136 240 169 241
 80 109  29  86
| 109

144  97 135 104  57
154 134 124  87  85
 94  92 163 155 226
| 163

 63  69 132 164  28
233  89 177  43  45
| 177

128 121  37 126 123 | 37

 90  80  92 126 225 190 171 | 225

139  74 131  94 116
137  67 132 112  94
112 209 222 112 242
| 222

122 116  75  36 150 119 | 36
---
125  29 161  24  79
177 165 109 205 198
143 236 141 143 182
result: 79

 37 190 201 202
 33 193 204 204
 49 183 191 184
result: 202

 59 169  99 181  63 145
210 149 206 151 142 111
208 213 142 119  99 124
result: 145

 15  67 132  56
154  58 107  26
 30 166 108 167
result: 56

211 189  79  95
114  58 164 174
103  53 172 181
result: 95

104 192  83 119
115 156 213  64
 69 160 166  98
result: 119

 94 158 215 133 161 105
140  98  47 219  66 144
123 109 200  53 122 125
result: 105

115 134 139 138 129 117
141 122 118 122 127 139
170  90  20 149 112 199
result: 117
---
[[118 102 193  80 103 177  95  67  84 134]
 [119 101 190  80  94 170  98  70  88 135]
 [153 114 173 121 144 111 106 169 231 153]
 [118 109 177  84 116 198 111  90  78 130]
 [103  99 184  50  75 136  79 102 133 139]
 [153 119 171 118 141 110 106 169 225 152]
 [ 91 103 173  70 104 141  78 155 175 135]
 [ 96 110 178  66 104 139  80 156 188 139]
 [117  99 185  72  90 169  95  57  90 137]
 [118 102 190  78 101 174  94  69  89 135]] -> 84

[[150 133 140 109  50 127 125]
 [157 129 144 112  31 116 131]
 [136 143 129 111 106 132 112]
 [150 133 140 108  49 127 124]
 [150 133 141 108  47 127 124]
 [139 134 134 106  80 136 111]
 [144 129 134 125  82 129 116]
 [138 133 135 108  77 137 110]
 [157 132 132 114  89 116 134]
 [146 134 142 108  41 120 121]] -> 127

[[111 164 123 153 200 136 201 165 136 140]
 [119 174 124 169 137 155 138 117 143 159]
 [145 177 138 116 165 178 152 122 164 131]
 [113 133 128 145 158 136 141 143 109 130]
 [159 149 140 104  95 154 106  89 172 129]
 [105 116 119 148 165 106 159 151 107 126]
 [147  82 128 105  38 116  53  90 114 120]
 [122  57 125 124  63  85  70 120  82 117]
 [115  75 112 139  93  71 121 141  96 133]] -> 136

[[200 181 151 150  34 101 148 148 150  41 160 101 119 109 150  35]
 [ 68  60  86  89 203 183  89  87  88 196  77 183 165 173  87 203]
 [191 105  92  93  65 173  94  94  94  41  89 172 182 173  94  62]
 [166  75  69  68  93 196  70  70  71  79  65 198 205 199  71  93]
 [ 57 148 158 157 197  89 156 156 156 216 164  89  77  89 154 196]
 [186 194 177 176  57  67 177 178 177  70 181  67  86  79 176  60]
 [153  67  62  63 106 204  63  64  64  95  58 204 211 207  63 105]
 [203 176 147 147  37 107 144 145 145  39 153 107 121 113 144  35]
 [ 88 184 184 182 165  61 183 183 183 176 192  62  55  59 182 164]
 [ 69  65  84  81 201 183  83  84  84 189  78 184 165 175  84 198]
 [173  82  77  77  87 189  77  79  78  69  69 188 198 191  77  85]
 [ 97 167 183 185 167  65 184 184 184 183 184  65  62  66 184 168]] -> 150

[[ 92 156 124 160  67 110 143 203 152 162 103  52]
 [ 46  90 193 162  63 123 100 138 102 180  65  90]
 [124 128 131 152 126 142  91 104 156 164 105 108]
 [102 145 131  86  84 159 143 143 133 119 141  86]
 [130 122 171 122  74 128  78 137 180 138 142  97]
 [128 156 138 138 118  97 176 201 154  73  90 180]] -> 103

[[177 172 137 104 129  92 103 129 140 126 243 172 178]
 [176 130 103  86  99 128 168 175 125  96 243 130 119]
 [177 159 127  86  99 128 164 175 128  96 243 159 116]
 [177 126 127 128 172 139 103 129 128 126 243 126 109]
 [177 130 135 100  86  92 103 122 147 126 243 130 129]
 [177 130  93  93 129 157 173 122 128 126 243 130 116]
 [177 172 132 128  86  95 127 129 159 179 243 172 129]] -> 172

[[199  62  42 117 106 186]
 [195  66  44 119 110 188]
 [198  65  45 117 107 184]
 [116 116  92  87 136 129]
 [ 33 130 118  97 115  88]
 [ 25 188 163  22 213  38]
 [114 113  93  89 138 125]
 [ 25 188 164  23 212  38]
 [200  97  68  73 166 166]
 [199  67  42 118 106 187]
 [198  63  46 116 107 188]
 [ 35 133 118  94 116  89]] -> 106

[[116 133 181 167 168 179 121 153 156 158 164 126 151 168 147 157]
 [107  84 163 205 205  94 100 177  86 186 198 126 173 117 142 108]
 [113  97 142 146 128  82 113  79  87 111 155 107  99 104 133 102]
 [146 165  96  47  38 149 153  49 160  54  59 120  63 132 114 141]
 [139 130 106 112 104  89 138  93 109 102 119 126 102 100 121 107]
 [114  86 134 166 153  57 109 110  68 135 172 116 122  88 131  88]
 [137 108  88 152 169  74 124 203  89 174 140 153 180  89 115  96]
 [140 150 113  76  60 125 145  43 139  63  90 114  64 122 121 128]
 [113 111 150 158 167 148 110 173 129 165 150 129 164 146 134 139]
 [119  98 135 158 145  69 116 103  81 128 165 118 116  94 131  95]
 [146 175 106  69  79 185 154 118 183  98  70 137 111 156 120 160]] -> 147
